Each path below is one point turned by a fixed rotation once a step. After each direction that follows a path, write how fast that rotation turns it, in degrees per step (0 if it stays still).
Each turn is a multiple of 5 degrees from 10 to 175, or 0.
Each row of a path follows its step; steps can be skipped.
path 1
step 1: [-1.55  0.11 -0.69  2.49  0.49  1.74  0.19  0.63  0.38 -3.04 -0.21 -0.50
 -2.12 -1.29  2.35  3.19 -1.34 -0.56 -2.14  0.01 -1.55  1.10  0.61 -0.76
  2.13 -2.27 -0.86  0.40 -0.39 -2.49  0.49 -0.45  2.58 -1.19]
step 2: [ 0.42  3.54  0.34  2.43 -1.31 -0.30 -0.60 -1.67 -0.38  0.33 -1.30 -1.51
  3.34  1.29  0.73 -0.64  0.95 -1.33  2.04  0.63 -0.28 -0.32 -2.36 -2.90
 -1.56  0.99  1.03  0.42 -0.78 -0.61  1.88 -2.12  2.05  0.56]
step 3: [-1.56 -1.44  2.03 -0.31 -3.95  0.92 -0.81  1.03  0.16  0.13 -1.40  1.18
 -1.72 -0.54  2.24  0.64 -0.56 -0.97 -0.01 -2.00  4.33  1.07 -1.49 -0.61
 -0.41  2.49  0.97 -0.21  0.02  1.02 -1.43  1.46 -0.90  0.39]
step 4: [ 3.18 -0.86  0.20 -1.18 -1.50  0.35 -0.85  1.84  3.40 -1.89  1.51 -1.37
  0.30 -0.17 -0.09  2.25  1.27 -0.75 -1.74  0.46  1.04 -0.54  1.11 -0.65
 -0.12 -2.34 -0.74 -2.01  2.82 -0.86  0.83 -3.06  0.03 -0.62]
step 5: [-0.68  0.61 -0.74 -3.04 -1.02  0.53  2.28 -0.88  0.49  2.93 -1.00 -0.22
  1.43  2.76 -2.01 -1.88  2.80  0.03  0.97  2.55  1.14 -0.93 -2.12  0.79
  0.89 -0.17  0.74 -0.97 -1.63 -0.98 -2.02 -1.24  1.28 -0.43]
step 6: [ 0.91 -2.36 -2.46 -1.53 -0.24 -1.14 -0.65  1.05 -0.29  1.54  0.87  0.73
 -2.70  0.11 -1.81 -0.79 -0.91 -1.98 -0.86 -1.48  1.32  0.16  0.56 -1.22
 -1.66 -0.16 -2.11  2.09 -0.70  3.61 -1.81  2.30 -0.28 -1.75]
step 7: [-2.14 -0.84  0.14  0.37  2.30 -2.65  0.33 -0.07  0.32  0.83  2.39 -1.47
  0.47  0.05 -0.65  1.94 -2.40  0.10 -3.87  1.75 -0.61 -1.28  2.00  0.57
 -0.14 -1.80 -1.82 -0.50 -0.75 -2.87 -0.18 -1.87 -0.08  0.91]
step 9: [-0.51 -0.71  2.74  0.44  0.07 -2.68 -0.11 -1.11 -0.08 -1.87 -2.01 -2.28
 -2.34 -0.32  1.54 -2.71 -2.52 -2.01  0.05 -1.78  0.80  0.52  1.47 -0.48
  0.45  0.49 -0.48  0.00  0.90  1.14  0.72  3.80 -0.97  0.84]
step 10: [ 0.72 -0.99  1.79  0.42 -1.27  0.62 -0.45 -1.26  1.33 -2.65  2.80 -0.45
 -1.06 -0.90  0.47  3.69 -0.93 -0.23  1.17  0.75 -2.53 -1.30  1.30  0.02
  3.02 -0.52  2.33 -0.62 -0.87 -1.38  1.03 -1.29  1.89  1.43]
step 11: [ 0.85  1.91  0.62 -0.04  0.38  2.63  2.50  0.01  0.60 -1.17 -3.68 -0.65
  2.11 -0.14  2.29 -0.69  0.95 -1.52  3.12  1.15 -0.01 -0.53 -2.10  0.79
 -0.33 -0.03 -1.33  1.14 -2.15  1.73 -0.27 -1.26  2.38 -0.27]
step 12: [ 1.33  0.25 -0.46  0.86 -1.50 -1.80 -1.59  0.21  2.70  2.67  0.53  0.45
 -2.18  1.23  2.80 -0.07  0.07 -2.23 -0.31 -2.93  1.89  1.62  0.62  0.69
  0.14  3.06  1.25  1.25 -1.20  2.14  0.07 -1.05 -0.91  0.09]
step 13: [-0.26  0.25  0.74 -1.19 -1.68  1.51  0.17  0.69  2.22 -0.31  2.18  1.32
 -0.30 -0.93  1.34  3.35  0.83  1.18 -2.68  2.65 -1.35  1.93 -0.89 -0.77
 -0.44 -0.72 -3.21 -1.86 -0.21 -0.70 -1.27 -2.21 -1.60  0.49]
[ 0.54 -0.24 -0.07 -0.41 -0.46  0.20  0.11 -0.38 -0.32 -0.13 -0.39 -0.26
 -1.50  0.27 -0.20 -0.60  1.01 -0.26 -0.31  0.05 -1.53 -0.50 -0.41 -0.85
  0.48 -0.82  0.23  0.22 -0.38 -0.60 -0.15  0.60  0.19  0.11] | 80
[-0.29 -0.12  0.68  0.14  0.66 -0.28  0.83 -0.19 -0.27  0.83  0.81 -0.10
 -0.56  0.16  0.26  0.64  1.28  0.13  0.04  0.62  0.48 -0.76  0.22 -0.57
  0.28  1.33  0.10 -0.11  0.20 -0.03  1.11  0.28  0.17 -0.33] | 145
[ 0.48  0.48 -0.01 -0.43  0.07  0.00 -0.04  0.05 -0.16 -0.30 -0.53 -0.12
  0.85  1.11  0.48 -0.43 -0.09  1.13  0.91  0.38 -0.27 -0.47  0.46 -0.50
 -0.38  0.70 -0.18  0.13 -0.58 -0.94 -0.68 -0.12  0.43 -1.28] | 120
[ 0.83 -0.16  0.99  0.37  0.09  0.15 -1.00 -0.03  0.49  0.22  0.12  1.25
  0.23  0.31  0.23  0.36 -0.09 -0.61 -0.94  0.21  0.25 -0.04  0.84  0.25
 -0.26 -0.29  0.11 -0.25 -0.56 -0.32 -0.12  1.62  0.14 -0.36] | 120
[ 0.64  0.29 -0.08  0.19  1.13  1.31 -0.08 -0.28 -0.15 -0.42 -0.07 -1.00
 -0.05 -0.15  0.12  0.69  0.46  0.65 -1.03  0.11  0.44 -0.70  0.02  0.73
 -0.29 -0.27  0.24  0.10  0.38 -0.23 -0.79 -0.35  0.91  0.63] | 115
path 2
step 1: [-0.04 -0.64  0.86 -0.20  0.33 -2.01  0.17  0.68 -1.04 -2.39 -1.01  0.70
 -0.96  1.62  2.62 -1.62  0.76  1.43 -1.93 -3.00 -1.39  0.74 -0.92  1.34
  4.03  0.92  0.34 -2.08  0.23  1.72  2.45 -0.42  1.57 -1.18]
step 3: [ 0.30  0.65  0.24 -0.53  0.18 -2.01  0.80  1.72 -0.38 -2.10  0.24  0.07
  0.70  0.57  2.23  0.34  0.74  1.76 -5.51 -1.54  0.49 -0.73  0.74  0.12
  2.01 -1.50 -0.26 -0.42  1.40 -1.29  2.83 -0.41 -1.57  2.32]
step 4: [-2.09  1.96 -1.84 -2.43  2.28 -1.02 -0.06  3.00 -0.72  1.67  0.49  1.39
 -3.23 -1.12 -0.07  0.25  0.36  0.02 -1.41 -0.92  0.22  0.70  2.22 -3.69
  1.68  1.62  0.33 -0.78  1.14 -0.71  0.23  0.85  0.47 -1.30]
step 5: [ 1.86 -0.06  2.86 -2.21 -0.67 -2.60  0.25  3.72 -1.47 -1.14  2.56 -0.63
  0.17 -1.26 -0.10  0.46 -2.16 -0.21 -2.31 -1.66  1.16  0.34 -1.86 -0.91
  1.48  0.02 -0.05 -0.28 -0.28  1.37  2.33  1.42 -0.77  1.30]
step 6: [ 1.13 -0.26 -3.23 -1.95  0.82 -2.11  0.03  0.15 -1.99 -0.83  1.68  1.18
 -1.35 -3.28  0.10  0.10 -1.72  0.04  1.21 -1.82 -0.90  1.47  4.05 -1.88
  0.10  0.71 -1.59 -0.32  1.33 -0.49  1.48 -1.30 -0.11  0.81]
step 7: [ 0.57  1.84  0.24  0.97 -1.22  2.22 -0.41  0.98 -3.35 -1.44  3.15 -0.94
 -0.25 -0.76 -0.34  0.80 -2.33 -2.08 -2.97 -3.05  2.75 -0.27 -0.16 -0.89
  0.85 -1.11 -0.34 -1.49  1.67  0.60  0.14  0.13 -0.88  0.28]
step 8: [ 1.57  0.25 -0.58  1.27 -0.94 -2.29  0.53  1.11  0.83  1.65 -0.62 -1.36
 -1.31 -3.58 -1.16  1.01 -2.55  1.09  0.14 -3.18  0.96  1.25  3.16 -1.58
  0.68  0.28  2.51  0.42  1.41 -1.15 -0.89 -1.80  0.89 -0.11]
step 9: [ 0.71  0.59  0.07  2.15 -0.14  0.35 -1.03  0.90 -1.72 -1.83  1.28 -0.27
 -0.90 -1.90  1.73 -1.55 -2.54 -1.55 -0.20 -4.40 -2.51 -0.20 -2.15  0.46
  2.39 -0.42  0.64 -0.85  0.93  1.87  0.18  0.79  0.72 -2.32]
step 10: [ 1.07 -1.97  0.06  1.36  0.73 -0.97 -0.24  0.70 -1.37  1.35  2.61 -2.45
 -1.98 -0.59 -0.01  0.30 -0.71  1.23  2.41 -2.91  0.65  1.18  1.42  1.62
 -0.65  0.19  1.38 -2.90  0.38 -3.34  0.56 -1.44  2.33  0.14]
step 11: [ 0.75  2.12 -2.89  3.26  0.57 -0.64 -0.40  1.55 -0.12 -1.76  1.33 -0.09
  1.69  0.33  1.48 -0.26  0.50  0.46 -2.27 -3.65 -2.34 -1.52 -1.15  1.30
  0.74 -2.46  1.47 -0.49  1.41 -1.32  0.35 -1.17 -0.08  0.94]
step 12: [-3.27  1.08 -0.61  1.12  0.70 -1.40  0.83  2.91 -1.39  1.66 -1.31 -1.44
 -3.69  0.38  1.12  0.44 -0.28  1.28 -0.10 -0.88 -0.04 -0.64  1.36 -0.01
  0.31 -0.79  1.81 -3.54  0.53 -1.77 -0.15  0.42  2.82 -1.14]
step 13: [ 0.43  1.31 -0.75 -0.41 -0.12 -2.86  0.24  4.72  0.94 -0.93  2.77 -1.18
  1.02 -0.03 -0.11 -0.33  0.10  1.26 -1.98 -1.52 -2.54  1.18 -3.45  0.76
 -0.57 -0.62  1.66 -0.38 -1.81 -0.38  1.05  0.46  0.26 -1.10]
[ 0.98 -0.16  0.40  0.35 -0.36 -0.10  0.79 -0.52 -0.23 -0.87  0.16  0.01
 -0.29  0.70 -0.75 -0.40 -0.27  0.65 -0.73  0.70 -0.20 -0.39 -0.96 -0.20
  0.14 -0.43  0.23 -0.54  1.46  0.48  0.58  0.36 -0.01 -0.36] | 175
[-0.93  0.62  0.40 -0.09  0.40  1.14 -0.70  0.01 -0.84  0.05  0.33 -0.11
 -0.89  0.72 -0.25 -0.04  0.01 -0.22 -0.06  0.16  0.44  0.61 -0.16  0.05
 -0.15  0.72 -0.65 -1.05  0.03  0.24  0.10 -0.31  0.25 -1.46] | 135
[-0.23 -0.81 -0.68 -0.27 -0.34  0.58  0.54  0.14 -0.18  0.09 -0.83 -0.57
  0.41 -0.14  0.16  0.13 -0.49 -0.08 -1.79 -0.07  0.01 -0.28  0.77  0.04
 -1.12 -0.43  0.24  0.21 -0.24 -0.19 -0.21  0.22  0.05 -1.22] | 80
[ 0.51 -1.32  0.46 -0.92  0.07 -0.72 -0.05  0.41 -0.26 -0.18 -0.04 -0.05
  0.03 -0.37  0.17 -0.56 -0.64 -0.10  0.86 -0.14 -0.98  0.34 -0.68  0.31
 -0.20  0.58 -0.09  0.02 -0.90  0.75  0.51  0.53  0.56 -0.95] | 90
[ 0.42 -0.64 -0.80 -0.55  0.41  0.96 -0.31  0.74  1.12 -0.45  0.07  0.62
 -0.71  0.32  0.42  0.56 -0.61  0.26  0.65  0.15 -0.17  0.32 -0.31 -0.66
 -0.54 -0.18  0.88 -0.53  0.35  0.05 -0.56 -0.44 -0.92  0.02] | 175
[ 0.19 -0.70  0.05  0.49 -0.50 -0.11  0.22  0.72  0.48 -0.10 -0.38 -0.25
 -0.50  0.29 -0.86  0.20  0.27  0.36  0.66  0.28  0.15 -0.24  1.93  0.73
  0.82  0.15 -0.34 -0.85 -0.15  0.15  0.29  0.58 -0.63 -0.24] | 170
